Named moves, each a turn or a mirror, and the order they were made in; the first pair answered
move k458:
[  9 -11 -13  -7  -9  -8   6  -1 -27   5   3] |-> [ 13   6   9 -13  17   1  12   0  10 -19   2]
[  2  -7  -6 -12  16  10   8   0  19  -1  15] |-> [ -1 -17 -20  -9   0   4   4   0  -5  14  16]
[ -1  13  17  15 -10  14  -8   4   9  -5 -14] |-> [ -3   6   7  17 -21   9 -10   3  -7   6 -14]
move k514:
[ 5 -1  6  2  3  0 -2 -8  6 -3  1] |-> [ 2 -3 -3 -6  6 -3  0 -3  1 -5  6]
[-1  5  4  7  8  6 -3 -1 19  0 -6] |-> [12 -5 -2 -8 10  4 13 -3  7 -5 -3]
[ 4  8 21  6 12  6  2 -6 23 -5 -4] |-> [  9  -1   1 -20  17  -1  18   0   6 -11   7]
[12  1  3  8  9  0  7 -2  9 -7  4] |-> [ 4  2 -8  0 12 -3  5  4  7 -8 10]
move k72:
[ -1 -21 -15  -7   1  -7   7   4  -8  13   9] |-> [ -4 -15 -15 -14  11  -6   9   9   0   3  13]
[-5 -1  1  5  6 -6  0 -4 16  4  4] |-> [-1  1  6  5  7 -3  2 -4 17  0  2]
[ 0 -7 -3 10  9 -4 -4  5  9  6  4] |-> [ 1 -4  0  7 12 -2 -2  6 11  1  4]
[-4  7  9  9 -3  1 -7  1 -1  3 -2] |-> [-7  7  6  8 -3 -1 -9  2  0  4  0]
move k54:
[  4  -7   3 -10   9 -11   9 -15  19   1   2] |-> [ -5  16   2 -15   6   0   6   1   8 -19  -4]
[ 2  3  9 -2 -6  0  1 -5 -8  2  1] |-> [ 4  1 10 -2 -4 -1  1 -7 -5  3  2]
[  9  -2  -4  -3 -11 -10   7  -3  -7   0   8] |-> [ 12  -2   2  -4  -4 -10  10  -6   5  -3   8]
[  2   9   1   2  -4   3 -13   0   2   2  -4] |-> [  2   5  -1   3  -6   1 -13  -2   1   7  -3]

(two moves a pair)
[ 2  6  5 12 -7 12 -3  3 -3  3 -7] |-> [-4 -1 -5 11 -6  4 -7  2  1 14  0] -> k54 k72
[ -7   5  -5   3   4  -2 -12  11 -10  -9   0] |-> [  7  -3   7  12  -3   0  -7  -3 -12  -2  -7] -> k514 k54
[-5  4 -3  8 17 -5 -5 -6 14  5  2] |-> [ -3  -4 -11  11   1  -7  -4  -8  -9  15   0] -> k72 k458
[  3   1 -12 -19  12  -1  11   7  -4 -12   9] |-> [-3 14 15 13  4  9 -8  1 14 -7 -7] -> k514 k72
[ 10  -7   0  14 -10   6  -2  -7  -4   1  -5] |-> [  6 -12 -10   9  -9   0  -2  -5  -6   6   1] -> k72 k514
[  0 -10  -2  -9  -9  -2  -3   2  -1  16  -1] |-> [  1 -12   0  -9  -6  -2  -2   0   4  16   0] -> k54 k458
[ 14 -17   8  -5  -3  -1  17  -9  -1  -5   9] |-> [  9 -11   1  -5 -13   1  14  -2 -19  -7   8] -> k54 k458
[  3   2   8   3  -2   0  -5  -9 -10   2   9] |-> [-1  1  0 -6  4 -3 -3 -6 -8  0 15] -> k54 k514
[-9 11  2  9 -9  5 -9  2 -7  1 -5] |-> [-11  14   2   6  -2   5  -9   5   2  -3  -3] -> k72 k458
[ 10  -7  -2  -2  -2  -2   2 -10   3   7   2] |-> [ 6 -4 -2 -5  3 -2  1 -7 11  4  5] -> k72 k458
[  9 -16   4   9  -4  -3  -3  -8   2  18   4] |-> [ -1 -10 -12 -11   9  -7  -1   6   6   7  16] -> k514 k72
[ -2  11 -11 -15   4   3  11   4 -17  -9   2] |-> [-17   7  -5  12  -3  -2 -13  -2   3  17   0] -> k54 k514
[  8   4  15  -4  15   5   4  -1  19 -10  -4] |-> [ 18  -2  13  -8   9   6  14  -4   3 -11  -6] -> k514 k72
[ 7  1  6 -7  2 -2  8  2  3 -6  3] |-> [ 7 -6  3  0 -8 -5  4 -3 -5  5  1] -> k72 k72
[-5  5 -3 -1  1  3  0  4 -1 -4  1] |-> [ 0  2 -3 -4  1  3  5  2 -4 -5  0] -> k514 k514
[ -6  -1 -15  -3   6  -6   3   2  -7  -3   5] |-> [-7  9  3 11  6  2 -5 -1  7 -6 -3] -> k72 k514
[  4  -4   7  -6   1   5  12  -6  -4 -11  -2] |-> [-16  -1 -10  -4  -2  -1  -3   4  -6  -1   5] -> k72 k514
[-11  -3 -11 -11   5  -7   3   8  11   2  13] |-> [ -8   8  -9 -14  -2   2   7  13  -8 -10   6] -> k72 k54
[  2  -9  -4  -1  -2 -17   4 -11  -2   9   6] |-> [ -4  16   1  -6   3  -5   3   4  -4 -16   2] -> k54 k54
[ -4  12  -4   0  -3   8  -2   7 -14  -8  -5] |-> [ -8  -5 -17  -2   1  -5  -4   2  -5   9   5] -> k54 k72
[ -7   0  -7  13 -16  -7  -2   4 -15   7   9] |-> [  3  -9   6  14   1 -11   4  -8  16   9  12] -> k54 k458
[-7  7  8 16 -9  3 -9  1  1  3 -8] |-> [ 12   0   8  -7   3   3  15  -2  -2 -12  -4] -> k514 k458
[  4  10   2   0   4   9  13   0 -14 -18 -11] |-> [ -4  -1 -11  10  -9   1   2  -2 -26   4  -9] -> k72 k72
[ 5 -8  7  7  3  0  2 -4  9  5  1] |-> [-1 -9 -2  6  2 -4 -1 -1  5 10  5] -> k458 k72
[ 11  12  -9 -20  -3   5   6  17 -21 -15   1] |-> [ -7  23  -1   8 -14   9 -20  18 -10   0  -6] -> k514 k458
[ 10   4  -4 -13  -1   3  12   7 -20 -15  -1] |-> [-16  15  -7   6  -7   2 -14  15  -9  -2  -2] -> k72 k514
[-20   4 -12  -1  -1  -3 -12  10   0   1   5] |-> [-16   1 -15  -3  -6  -4  -9   9 -11   2   4] -> k72 k54
[  2   0  18  -2   0 -11   3  -4   6   6 -10] |-> [ -2   7  18  -3   1  -8   1   1   7   1 -10] -> k72 k54
[-5 10  7 11 -6  3 -5  0  2 -6 -8] |-> [  7  -2  -1  -3  -7  -1  11  -3 -13  -7  -4] -> k72 k514
[  4   6  12   4   1   8  -1  -1   3 -11  -7] |-> [ -7  10   3   2   3   5  -8   6   5 -10  -2] -> k514 k514
[  4  -1 -13 -22   2  -4  16   9 -11  -7  11] |-> [-11  20  13  11  -2   6 -11   8  17  -3  -3] -> k514 k72
[-8 -4  0 12 -1 -3 -5 -6  3  9 -3] |-> [-11   9   3   8   1   3  -6   2   3  -4  -5] -> k54 k54
[  5  15   5   4   6  12  13   0 -10  -3  -4] |-> [ -1   9  -7   8  -3   7   8   0 -20   9  -1] -> k458 k72
[  2  -8 -11 -18  22  -7   9   6  17  -7  14] |-> [  3 -14 -12 -17  20  -9   9   2  16  -2  15] -> k458 k54
[ 1 -6 -8 -3  3 -8 -2  1 -3 -3  2] |-> [ 0 -3  1  5  5 -6 -6 -1  9 -3 -1] -> k54 k514
[-8  4 -2 -1 -1  6  8 10  3 -4 14] |-> [ 1 -1  2 -3 -2  7 15  4 -1 -5 12] -> k514 k514
